One vector is turned by the same rotation once a tick. Each row is the vector after some number of ticks, and that number follows the row.
The counts run from 0 to 590.
[148 100 137 115 181 136 117 112 116 107  61 144 113 124 138 127 123 130
 110 123 141 116 134 161 134 140  71 102  55 153 127 114 146  74 138 173
  97 153  92 120 117 142 127 122 157  98 147 150 152 156 104 115 125 167
 112 103 123  99  91 130 155 166 164 127 151 125 110  62 109 138 114 157
 117 184 127 113 140 141 138] : 554
[122 139 104 134 162 128 139 105 150 109  68 138 125 148 136 153 103 128
  77 150 184 167 136 139 140 151 117 101  93 137 116 112 149 131 125 153
 132 147 145 193  76  81 143  74 129 129 101 117 140 199 143  98 111 118
 120 168 131 165  91 139 103  79 135 115 110  99 164 116 111 120 116 131
 120 169  87 181 129 135 129] : 314
[ 91 161 160  90  97 121 115 126 140 151 115  99 176 109  89  92 142 122
 156 140 167 128 119  76 170 129 165 167 142  75 141 157 166 173 116  93
 137  98 130 122  93 108 164 126 122 119  97 165 187 116 168 137 163 144
 119 159 116 157 144 142 137 146  83 117 143 160 104 160 156 107 117 135
 140 122 131 141 152 103 151] : 521
[130 163 140  98  75 140 115 125  77 111 142 177  92 103  84 103  87 114
 176 116 121  94  93 142 120 142 136 148 136 134 190 118  83 156 100 155
 117 108 141 167 163 122 143 145 134 136 131 131 100 114 121 151 134 118
 169 122 106 122 109 110 119 179 117 169  89 165 136 122 115 100 103 158
 107 139 145 154  96  85  77] : 253
[ 89 143 147 105 105 136 127 134 117 153 105 130 176 161 146 116 114 117
  88 125 177 150 120 114 141 142 103 140 123 140 145 148 148 122  76  89
 122 149 104  59 114 144 126 101 181  70  97 173 158 158 109 173 151 120
  90  75 147 104 129 151 115 145 178  87 163 129  81  94 114 114 169 149
 128 131 137 154 159 107 130] : 288
[113 172 170 157 126 116 138 115 136 157  87  78 128 112 108 125 146 119
 112 142 143 135 140  94 155  91 132 123 135 126  72 130 187 147  94  96
 148 119  85  99 154 121 184 115 128 112 106 135 134 114 145 134  99 173
 145 141 150 166 121 128 141 123 111  89 117 102  90 157 151 135  98 102
 120 123  98  80 158 169 161] : 368
[101 167 102 163 116 103  96 117 154 136  70 125 141 117  94 160 115 149
 143 110 148 144 112 117 210  57 126 126 134 125 143 150 160 127 138 133
 156 105  74 160 129  93 164 131 154  86 104 134 103 121 141 128 104 146
 148 121 131 177 156 154 144 109 110 115 137 110 120  97 119  96 101 126
  87 139 154 128 167 146 159] : 238
[ 93 154 176 140  94 134 118 113 172 127 116 122 131 160 147 135 116 153
 108 151 171 145  95 102  83 130 132 126 154 131 109 147 150 148 100  95
 137 112 127 112 185 121 146 114  89 164 121 132 147 136 113 100  90 114
 144 129 127 212 115 154 126 116  92  67 113 133 104 106 124 114  92 118
 106 138 116 126 128 153 175] : 213
[155 118 174 114  86  66 133 147 160 121 167  83 119 109 113  97 141 120
  98 153 181 110 148 112  87 142 118 126 115 107  82 113 142 126 141 182
 179 122 181  69 133 108 169  82 124 124 157 111 133 126 146 148  92  95
 126 129 154 135 108 125 151 119 110 101 129 140 111 126 131 139  89 143
 159 159 106 139 129 122 139] : 126
[112 122 137 166 129 108 113 144 143 152 127  73 137 169 128 142 120 128
  75 132 183 160 141 101 125 106  87 106 113 162  78 110 161 101 128 136
 158 127 145  63 129  88 156  98 138  82 135  99 114 113 129 162  91  96
 122 105 149 149 112 153 130 101 154  85 137 102  81  99 119 155 110 123
 130 132 114 142 173 132 162] : 132
[ 94  83 144 117 151 141 107 123 124 120 111 105 164 194 161 151 139 138
  99 148 195 140 152 111 136 147  71 114 104 162 118 110 162  72 132 124
 106 137 116  79 121 109 105  99 153 112 118 122 128 136 111 140 116 117
  97 116 117 105  79 149 128 127 146 105 163 109  97  78 114 153 111 130
 130 135 109 134 152 102 148] : 134
[109 124 121  90 107  98 136 152 154 110 133 124 166 179 115 118 116 157
  98 137 177 147 164 101  76 151 102 146  97 100 178 122  84 152 125 127
 119 122 157 116 119 113 108  84 178 135 123  89  71 161 174 129 120  84
  88 131 101 113 107 143  98  80 116 140 146 151 153 107 114 138 121 142
 129 145 118 124 133  80 149] : 306
[115 140 141 113 208 123 112 136 145 139  60 108 163 147 134  92 134 131
  82 148  95 153 130 108 171 112 116 131 112 102  76 131 150 108 132  98
  98 114  64 117 127 117 159 148 152 131 108 138 163 102 137 118 115 138
 114 131 157 134 120 145 127 144 109 118 158 139  97 130 149 132 163 149
 138 123  97  61 180 158 185] : 374
[157 121 121 106 136 114 112 147 122 124 121 165 114  90  82  92  94 104
 143 128 100 134  91 173 172 125 148 152 123  82 122 125  67 123 162 190
 129 102 155 199  87  99 150 161 116 146 143 131 148 118 133 143 124 106
 164 153 113 125 129 142 122 145 100 174 132 185 152 102 131 119 149 195
 144 142 125 142 123 126 106] : 250
[147  94 125 148 164 130 119 142 104 116  75 131 126 170 153 137 109 101
  81 155 121 155 143 138 149 110  96  71 131 174  80  93 137  50 124 112
 145 151  91 136 177  93 145 141 162 120 126  99 136 104 105 139  90 138
 160 115 168 144 125 161 130 148 150  96 116  99 102  82 139 146 165 156
 141 131  81  88 160 167 148] : 138
[121 153 141 168 104  98  99 107 177 137 111 139 115 112  76 134 117 176
 120 106 120 125 107 159 126  70 127 133 127 101 138 160 128 126 122 124
 120 119 123 123 161 139 125 122 144 110 140 141  88 166 117 120  88 124
 136  75 154 178 143 159 151 118 170 105 139 125 109  66  95 109 101 182
  95 167 178 112 124 187 146] : 476
[120 160 143 127 162 166 109  95 108 132  89 123  84 124 117  86 113 130
  84 133 117 140 122 183  75 167 127 115  83 134  80 129 132 138 114 110
 103 122 173 164 102 131 161 114  83 166 142 133 146 158 104 121 111 130
 113 122 131 160 102 140 117 156 136 159 116 133  82 138  96 134 139 171
 123 170 106 151 125 194 144] : 30
[126 144 128 123 154 128 156 136 113 150  90 113 124 141  94 127 103 151
  85 114 107 150 181  88 114  91 112 126 108 134 147 116  80 140 107 124
 102 141  78  80 161 151 127 121 192  93 112  97  52 162 156 156 110 127
 138 118 136  97 138 102 116 111 157 119 145 113 140 120 128 129 135 127
 108 111 110  45 137 139 133] : 459
[ 99 159 163  85 154 162 125 144  85 129  78 165 120 164 160 100  68 143
  86 140 113 154  98 138  88 164 123 140 119 134 136 131 104 149  66 100
 100 104 112 173 143 149 150 158 122 175 121 120 147 105 105 105 106 112
 153 140 107 135 104 128  97 157 110 151 129 167 103 154 119 120 133 146
  82 129  78 134 121 157 140] : 532
[ 91 159 141 105 101 150 167 120  87 143 131 127 138 170 148 115  88 106
  82 139 196 161 116 125  94 188 121 107 136 165 124 135 135 162  62  78
 133 129 156 117 123 121 124  97 138 132 103 127 141 154 113 166 136 120
 120 120 126 138  96 133  64 133 137 111 100 124  80 166 121 129 136 125
 111 112  92 180 121 114 101] : 443
[136 144 142 110 119 106  97 129 169 119 119 122 145 155  98  99 113 137
 105 173 117 122 149 103  68 123 136 145 137 101 163 107  87 159  98  88
 142 112 128 147 196 122 160 111 143 159 135 101  99 123 149 129  83 100
 141 162 130 190 148 167 103 114  92 135  96 147 134 145 128  84 134 157
 126 124  97  89 143 142 162] : 302
[102 168 138 114 118 121 118  89 135  87  70 170 133 124  93 146 137 157
 172 144 177  87 160  97 188 103 107 112 131 125 197 131 180  93 125 118
 112 123  77 130 150  90 135 116 164 102  98 163 116 141 153  96 139 183
 136 146  96 136 102 121 156 138 110 131 125 112 140  96 145 117  78 135
 102 160 129  98 124 110 136] : 235
[118 108 159 116  97  90 136 141 120 159 159  70 147 105 104  93 129 129
 108 123 152 117 160  77 158 114 125 146 117 115 107 116 130 135 109 163
 152 151 115  27 137 150 155 120 180  57 122 113 111 147 148 192 114 120
 132 103 129  92 131 119 154 133 137  96 149 137 120 119 159 130 120 133
 164 122 146 125 145  86 125] : 281
[133 148 100 149 104 137 134 110 135 153 150 148 107  72 111 126 112 110
 122 110 144 151  82 168 192 130 155 124 147 106 102 157 120 151 120 160
 124 143 176 168  97  89 152 103  92 105  77 187 177 168 115 165 140 137
 128 123 136 162 117 130 127 163 136 125 112 130 132  94 125  99 138 148
 157 157 164 203 107 110 108] : 338
[ 74 123 148  88 137 153 139 110 140 138  89 121 191 158 171 119 122 119
  77 144 162 165 131 106 133 160 114 136 105 128 111 156 153 129  75  76
 112 156 107  92 107 146 128 107 161  95  87 183 192 161 103 159 139 114
  87  98 138 122 124 165 101 155 154  88 157 130  94 105 128 101 174 137
 141 133 140 168 166  95 138] : 289
[ 86  96 116 150 132 115 139 144 107 159  89 111 166 157  97 140 109 127
 107 131 177 186 155  95 234 102 134 114 118 148  97 129 157 108 135 118
 160 128 113 135  60 101 115 124 164  75  98 106 127 149 156 144 144 137
 133 116 117 121 133 135 126  99 150 118 168  97 114 122 135 138 117 137
 119 102 116 159 156 150 138] : 2
[117 167 128 125 132 121 131 111  89 139 117  77 153 117  84  98 145  86
  95 150 131 122 159  87 150 125 126 110 128 128  95 119 165 144 115  84
 153 128 110  72 126 107 166 101 150  91 120 155 167 108 146 183 138 137
 103 121 173 152 154 147 114 170 130 109 127 123  76 146 139 110 164 137
 150 141 107 106 187 127 147] : 285
[ 97 155 156 129  91 158  90  77 122 148 142 144 124 117  89 127 131 132
 165 132 133 109 104 146 127 120 177 145 171 139 119 135 143 141 106  86
 121 100 164 143 161 111 156 133  70 137 103 168 165 134 113 145 122 153
 152 108  97 202 135 127 145 166 104 142  94 122 100 126 124  97  78 147
 123 142 165 151 106 153 134] : 343
[125 133 139 144 102 131 133  98 146 150 161 153 106  60  80 117 119 118
 143 122 154 140  91 175 196 118 168 128 148  97  75 172 126 118 142 158
 127 140 182 151  91  97 146 126 104 109 119 176 167 176 129 133 141 140
 135 116 148 154 116 132 153 153 134 123 116 141 115  97 125 124 122 181
 167 152 164 196  96 144  95] : 339
[119 176 112 173 129 158 169 130  78 156 114 106  80 108  92 134 101 131
 104  64 151 160 146 164 141 120 110  90 105 161  94 123 123 123 128 141
 113 152 158 117  87  97 143 115 145  96 118 106  86 163 137 178 158 134
 131  98 142 117  92  81 113 127 161 125 111  89 104 144 125 165 123 126
 112 145 117 138 126 155  88] : 180
[119  86 121 130 152 148 105 114 106 143 125 130 150 120 107 115 117  89
 113 143 139 146 126 159 228 118 142 108 117 152  69 124 147  66 160 133
 146 139 140 153  96  92 146 143 124  87 122 151 196 113 114 159 141 149
 127 114 127 136 114 138 163 166 146 138 137 125  95  87 130 134 146 170
 167 140 148 180 147 145 112] : 422
[ 68 105 138 111 175 176 125 127  87 134  73 136 178 172 130 121 118 144
 124 148 158 145 159 110 207 141 115 127 114 175 121 110 142  99 125  84
 115 119  98 157  91 125 105 141 172  97 100 118 138 139 150 125 172 178
 121 127  72 103 120 126 125 137 142 159 158 111 107 118 136 125 109 146
 115 124 108 129 147 128 125] : 4
[ 72 174 175 141  86 147 133 118 127 106 111 168 124 170 124 152  83 178
 148 136 188 132 115 124 137 115 120 130 151 157 168 149 155 131  98 102
 126 102 118 160 158 112 113 145 133 142 112 103 110 137 147  97 114 158
 187 123  82 166  98 115 143 101 115 125 103 118 110 137 131 139  34 120
  70 120 115 147  87 156 110] : 81
[117 152 123  89 121 116 133 156 104 164 151  90 146 139  89  61 121 106
 110 143 161 157 147 104 123 158 144 149 124 114  96 115 120 153 124  99
 145 111 197 111  84  95 157  95 127 140 126 122 158 118 159 173 154 100
  96 145 130 136 127 141  90 140 108 155 127 144 100 168 147 140 162 155
 172 119  79 156 124 122 135] : 439
[102 191 111 150 100 121 118 124 127 153 108  94 122 119  87 103  97 124
  79  91 146 176 124 148  97 125 117 125 108 109 101 161 116 166 118 126
 143 126 168 131  68 129 140  91 144  94 122 147 123 162 132 160 135 106
 102  85 161 150 155 142  94 123 159 129 136 122  90 142  92 126 153 153
 108 148 138 154 146 167 131] : 25
[ 97 105 117 119 118 147 129 159  91 157 147 126 147 202  95 132 102 139
 134 141 132 136 161  95 132 114 126 125 140 174 148  90  92 118 115  99
 125 122 125  99 174 102 108 146 172 123  96  61  59 119 149 185 129 121
 147 110  86 126 115 108  97 119 131 133 113 100 142 125 154 148 118 108
 136  91 100 111 120 110 124] : 590
[155 196 143 104  94  93 130 132 148 105  96 152 117  84 107 107 110 113
 113 144 128 100 110 107 111 115 122 142 144  69 175 149 112 179  76 148
 149 122  87 153 182 105 186 110 146 141 121 160 138 135 134 124  90  99
 145 160 152 165 142 150 111 141 110 126 101 165 150 132 126  87 134 147
 105 170 119 124 138 105 124] : 385
